Rows are one point carried round by a steady rotation, each followed by how many ticks it has turned.
The counts run from 0 to 424.
[168 110  94 142 148 164  82 105 126  68 125 100 108 151 117 151 152  91
 103 110 128 137 130 134  83  99 128 100 112 158 164 155 104 101 113 131
 116 157]
384
[137 124 101 105 102 123 160  98 186  73 166 153  99 111 163 146 127 148
 151  98 142 158 155 118 125  98 127 116 106 137 160 152 102 127 116 130
 152 177]
308
[152 111 100 140 109 113 163 100 177  84 151 103 108 121 141 150 140 130
 133 114 124 185 146 138 121  82 153 105  95 155 154 132 141 129 150 137
 145 195]
198
[115 129  82  92 154 137 111  98 145 122 144 122 168 171 154 156 174  94
 144  95 131 136 143 101 130 140 172 128 136 107 164 176  81 143 120 125
 122 162]
348
[134 107 131 118  59 137 134 107 183  38 127 127 106 124 152 126 144 103
 106 114 105 154 152 156 105 107 116 123  94 128 133 145  93 140 108 112
 129 138]
400
[121 121  94  98 115 154 133 140 179  95 114 137 165 134 130 134 166 117
  99 126 158 189 169 158 130 145 132  75 156 106 146 159  84 144 146 138
 155 140]
262
[125 123 102  93 142 127 118 103 159  86 138 130 156 138 196 158 142  93
 113 123 126 139 159 122 122 168 142 100 134 100 152 156  75 163 169 135
 139 159]
151
[153 146 114  98 139 123 150 123 175  57 138 136 130 147 192 157 139 108
 120  94 149 122 178 127 124 140 132 109  91 156 144 153  93 118 120 166
 158 138]
42
[139 127  61 130 171 164 102 127 123  87 122 137 151 153 126 200 171 102
 101 115 141 164 117 131 103 100 146  89 114 112 131 170 128 135 111 150
 137 129]
365
[117 142  89 121 138 141 137 139 169  80  93 151 170 180 121 134 175 100
 106  92 123 164 156 156 128 121 141  75 114 111 103 134 112 138 149 136
 140 129]
254
[123 128 132 145  96 144 123 100 171  74 104 151  90 140 123 158 190 113
 107 111 146 156 154 154 122  95 101 113 115 142 140 113 116 104  83 137
 130 169]
291
[122 154 103 144 140 125 145 105 155  80 130 177 151 164 168 167 151 123
 157  98 149 120 123 120 143 125 153 112  85 126 157 140  95 137  72 137
  97 142]
328
[132  99  68 163  98 162 101 108 160  86 132  95 155 145 115 141 158 118
 127 135 133 159  93 114 104 147 134  88 152 142 143 150  78 125 102 124
 128 167]
77
[158 122 131 141 121 153 113 112 160  71  97 139 109 136  99 154 195 132
 100 109 177 162 153 166 123 110 123  99 132 140 126 114 107 116 100 141
 133 161]
282
[140 119 114 128 128 158 131 142 171  75 110 122 133 132 103 141 172 134
 105 119 186 180 184 150 125 118 128  76 145 136 122 138 100 136 118 141
 147 148]
272
[133 127  98 115 137 134 140 115 159  78 120 108 163 120 175 155 133 109
 102 127 153 164 180 111 125 138 136  91 134 108 123 158  88 175 146 116
 144 168]
161
[134 116 107  87 106 140 149 107 174  73 115 125 164 143 162 118 166 119
 113  97 135 137 161 113 106 142 134 118 128 116 114 182  62 143 118  96
 153 146]
55
[164 126  81 155 160 142 128 129 152  52  96 108 171 130 117 171 149 122
  94 106 139 149 135 126 131 121 138  61 119 125  96 137 127 155 138 133
 127 159]
167
[158  93  84 174 123 133  92  94 149  96 124  96 119 142 136 148 157 113
 118 130 114 167  98 139 119 118 135  89 133 153 174 126 126 115 142 137
 129 206]
187
[118 105  96 131 140 170  85 120 132  86 122 132 128 143 120 177 195  89
 109 139 174 160 119 151 103 124 137  90 130  99 142 157  93 129 108 131
 118 127]
370
[171 136 101 146 166 160 101  96 130  90 104 138 123 130 119 171 164 127
  89  91 166 144 151 138 117 102 128  94 152 139 174 142 107 106 109 143
 129 181]
278
[143 120 145 103 131 134 128 125 156  76 130 133 131 161 178 112 144 105
 136 124 129 133 164 163 115 138 171 137 100 129 177 168  62 180 117 120
 108 129]
133
[158 119  88 132 134 122 157 122 186  37 140 159 113 135 114 136 142 159
 155  87 130 131 102 134 141 103 139 101  93 136 126 144 127 114 107 131
 116 142]
314
[134 136  99 126 115 132 137  92 156  35 140 159 108 112 159 177 121  97
 112 104 114 129 141 123 117  95 115 102  77 114 145 121 123 125 105 117
 112 165]
406
[132 126 123  94 154 124 115  94 157  70 123 151 121 167 163 144 178  87
 109  90 144  98 154 114 118 151 127 111 121 128 156 153  74  96 113 121
 119 140]
44
[145 132 106 111 144 137 152 142 166  63 168 135 106 123 164 150 107 116
 160 123 152 160 141 139 124 100 160 108  84 140 178 156 120 162 121 150
 126 129]
120
[172 136 138 117 123 143 126 107 138  54 146 111 118 102 147 176 142  93
 110 116 160 159 182 144  97  93 142 112  98 158 154 140 114 114 109 161
 126 155]
387
[143 139  60  98 147 151 130 129 154 119 114 137 165 153 156 138 137 121
 105 106 115 167 153 145 122 140 148  88 146 114 161 168 105 147 162 156
 175 152]
257
[140 105 101 127  82 146 123 113 178  90 153  89 123 133 105 124 180 115
 121 112 103 188 112 153 113 103 164 144 130 134 166 150 106 139 110 116
 127 165]
96
[152 146  74 124 173 155 142 132 139  89  97 141 153 139 123 164 145 110
  88 103 174 162 182 125 132 104 124  70 144 120 156 150 123 115 125 151
 136 155]
268
[119 112 114 117 113 131  94  89 169  90 163 145 104 120 120 163 193  98
 136 122 129 164  88 158 112 109 163 141 120  98 172 137 116 132 109 112
 106 156]
104
[135 121  88 146 100 155 114  89 142 107 150  93 156 130 150 153 143 109
 129 127 150 170 137 107 103 125 142 112 152 142 171 154  90 135  94 124
 124 195]
82
[141 134 118 121 125 159 127 130 141  75 124 119 124 119 132 171 156  80
  93 131 177 165 182 142 109 105 124 107 113 141 166 151 106 109  93 154
 109 131]
378
[131 119 125 132  88 140 127 107 179  26 129 143 102 128 128 149 156 102
 112 108 107 142 139 158 107  95 122 108  78 132 100 123 108 124 111 114
 117 136]
401
[147 111  73 149 155 168  82 114 122  88 130 114 118 151 133 172 148  92
 115 137 141 156 113 133  85 106 129  93 126 137 172 157 109 117 120 150
 141 151]
375
[139 161 124 101 152 116 151 114 159  93 120 156 158 163 164 152 160 107
 149  85 165 142 184 152 133 127 178  94 105 131 133 136  95 147 143 153
 110 147]
240
[125 132  91 119 163 134 100  95 138  80 125 136 146 164 182 165 146  79
 110 110 115 115 143 116 112 157 135  98 119 100 148 149  94 150 163 131
 120 162]
150
[163 100  85 143 150 168  94 123 146  87  95 118 124 162  85 128 170 129
 102 110 147 151 133 141 109 121 116  80 164 131 158 154  96 118 124 127
 135 167]
274
[153  89  91 120 117 117 138 107 178  82 137 153 108 143 139 102 151 147
 155 119 113 153  69 176 128 109 155 110 117 125 175 168 104 135 146 118
 114 149]
215
[141 104  85 134 161 142 121 141 168  45 148 139  91 150 107 133 146 100
 145 117 124 144  96 150 127 106 144  98  92 125 178 149 130 126 119 124
  81 115]
117
[144 122  87 111 160 132 101 104 146  78 132 138 113 181 175 135 151 103
 136  92 111 102 116 124 101 147 130 103 106 153 154 162  83 112 138 147
 162 152]
40
[158 119 101 117 161 136  98 111 138  88 137 160  99 165 187 154 143 132
 128 107 125 118 110 145 105 142 147 107 102 145 181 170  85 135 119 156
 163 143]
31
[135 109 108 118 136 142 144 157 187  41 157 138 102 127 108 136 141 105
 145 123 143 164 122 159 134 105 145 102  81 132 161 153 121 131 113 134
 105 103]
116
